Look-ups in named tables: a row name and a column name give one cell, copied from the table.

Table Vugi
,Mekuneg,Kat,Fogit
Fise,184,115,67
Vos,105,111,59
Soketet,244,77,121
Rud,109,104,225
Lebop,196,108,84

What is the Kat of Lebop in Vugi? 108
What is the Fogit of Rud in Vugi? 225
What is the Mekuneg of Fise in Vugi? 184
What is the Kat of Vos in Vugi? 111
What is the Mekuneg of Soketet in Vugi? 244
What is the Fogit of Fise in Vugi? 67
What is the Fogit of Vos in Vugi? 59
What is the Fogit of Soketet in Vugi? 121
What is the Kat of Rud in Vugi? 104
What is the Mekuneg of Rud in Vugi? 109
What is the Kat of Soketet in Vugi? 77

Zaratom =
	Nuperi	Rofefim	Sev	Fibamam	Dosig
Nuter	167	126	172	124	152
Feti	102	133	74	152	149
Rako	140	125	138	125	144
Tos	177	111	143	135	174
Fili	123	165	156	126	91
Pim	120	92	31	154	204
Garoko	113	152	158	121	84
Fiv	128	147	175	119	90
Viv	181	96	176	128	202
Derebi	83	165	126	126	69
Sisapa	139	143	162	120	116
Vana	110	155	148	123	102

Rofefim of Pim = 92
Nuperi of Vana = 110
Fibamam of Garoko = 121
Dosig of Vana = 102
Sev of Garoko = 158
Fibamam of Feti = 152
Rofefim of Fiv = 147
Fibamam of Viv = 128
Rofefim of Garoko = 152
Nuperi of Viv = 181
Fibamam of Pim = 154
Rofefim of Viv = 96
Rofefim of Rako = 125
Row with the largest Sev: Viv

Table Fuv
|  | Sak | Rur | Runuz | Geni |
|---|---|---|---|---|
| Tekope | 50 | 38 | 12 | -41 |
| Retir | 65 | 7 | 38 | 42 |
| Tifug | -25 | -19 | 10 | 53 |
| Vapa | 30 | -19 | -11 | -44 |
| Dibuf | -23 | -38 | -58 | 17 |
| Rulem | -1 | 0 | 14 | 1 |
| Velagi | 4 | 36 | 37 | 1 |
| Zage | 7 | -37 | 25 | -22 |
| Dede | 5 | 1 | -6 | 29 |

Rur of Zage is -37
Rur of Retir is 7
Rur of Tifug is -19
Rur of Dibuf is -38
Geni of Dede is 29
Runuz of Retir is 38
Row with the largest Geni: Tifug

Table Nor
         Numir  Nese  Zelezud   Nit   Zib  Nikino  Tulu   Duk
Vonamon   17.5  28.5     80.1  81.6  50.7    43.9  85.8  57.4
Kofelen   30.9  66.7     80.3  61.2  72.3    80.4  90.0  32.5
Verik     12.4  57.9     97.3  76.5  69.4    59.6  75.7  45.1
Zub       51.3  78.9     71.0  78.2  50.7    33.5  68.5  77.9
Dad       30.9   5.9     69.3  76.5  50.1    26.6  49.8  65.5
Nasi      98.8  81.7     54.3  62.2  50.7    47.1  73.1  75.7

What is the Duk of Kofelen in Nor?
32.5
What is the Duk of Dad in Nor?
65.5
What is the Duk of Nasi in Nor?
75.7
What is the Nit of Vonamon in Nor?
81.6
What is the Nikino of Vonamon in Nor?
43.9
What is the Nikino of Dad in Nor?
26.6
What is the Nit of Kofelen in Nor?
61.2
What is the Nikino of Verik in Nor?
59.6

Table Pala
cols = Nof, Motimes, Gil, Nufu, Gomaku
Kel: [9, 114, 142, 199, 119]
Nofofes: [124, 67, 142, 25, 121]
Tobes: [106, 89, 105, 119, 98]
Kad: [100, 37, 193, 113, 108]
Lum: [152, 108, 143, 113, 111]
Nikuboz: [23, 104, 149, 186, 118]
Ges: [151, 142, 100, 135, 106]
Zur: [112, 170, 31, 97, 112]
Zik: [160, 92, 119, 83, 103]
Nel: [155, 119, 135, 130, 109]
Zed: [100, 121, 113, 87, 123]
Lofasu: [122, 115, 80, 69, 110]

What is the Gomaku of Nofofes in Pala? 121
What is the Nufu of Nel in Pala? 130
What is the Nof of Lum in Pala? 152
What is the Nufu of Lum in Pala? 113
What is the Gil of Tobes in Pala? 105
What is the Gil of Ges in Pala? 100
What is the Nufu of Lofasu in Pala? 69
What is the Nof of Zed in Pala? 100
What is the Nufu of Ges in Pala? 135
What is the Motimes of Lofasu in Pala? 115
What is the Nof of Kel in Pala? 9
What is the Nufu of Zur in Pala? 97
What is the Nufu of Kel in Pala? 199
What is the Motimes of Zur in Pala? 170
What is the Gomaku of Nikuboz in Pala? 118
What is the Nof of Tobes in Pala? 106
What is the Gomaku of Zur in Pala? 112
What is the Nof of Nofofes in Pala? 124

Ruz:
|  | Tif | Suvev | Nulur | Vak | Guzenan | Rurola |
|---|---|---|---|---|---|---|
| Bemug | -0.3 | -1.2 | -3.1 | -1.9 | -1.4 | -1.4 |
| Bulo | 0.9 | -1.0 | -6.2 | -1.9 | -1.8 | -1.6 |
| Nosiz | 4.3 | 1.1 | -2.7 | -8.9 | 0.9 | -0.5 |
| Vovivaz | 2.7 | 0.2 | -2.8 | -6.3 | 0.2 | -0.7 |
| Kuf | 2.3 | 0.0 | -3.2 | -5.6 | -0.2 | -0.9 |
| Bal | -2.1 | -1.0 | -3.1 | -1.4 | -2.3 | -2.1 |
| Tupar | -5.8 | -3.1 | 8.7 | 0.5 | -0.4 | -0.8 |
| Linepi | -1.2 | -1.5 | -0.8 | -1.7 | -1.1 | -1.2 |
| Nak | -3.4 | -2.3 | 4.0 | -0.7 | -0.7 | -1.0 |
| Rogip | 1.0 | -1.2 | -6.0 | -1.6 | -1.6 | -1.4 |
| Tiri | -2.2 | -1.1 | -2.9 | -1.3 | -2.4 | -2.1 |
| Bevafu | 3.4 | 0.4 | -2.9 | -7.0 | 0.5 | -0.5 |
| Mena | 2.9 | 0.3 | -3.0 | -6.4 | 0.2 | -0.7 |
| Lona | -0.5 | -1.3 | -2.7 | -1.8 | -1.3 | -1.4 |

Vovivaz, Suvev => 0.2
Bulo, Tif => 0.9
Tupar, Rurola => -0.8
Lona, Nulur => -2.7
Nosiz, Rurola => -0.5
Tupar, Guzenan => -0.4
Bevafu, Tif => 3.4
Lona, Rurola => -1.4
Tupar, Nulur => 8.7
Bulo, Rurola => -1.6
Bevafu, Rurola => -0.5
Kuf, Tif => 2.3

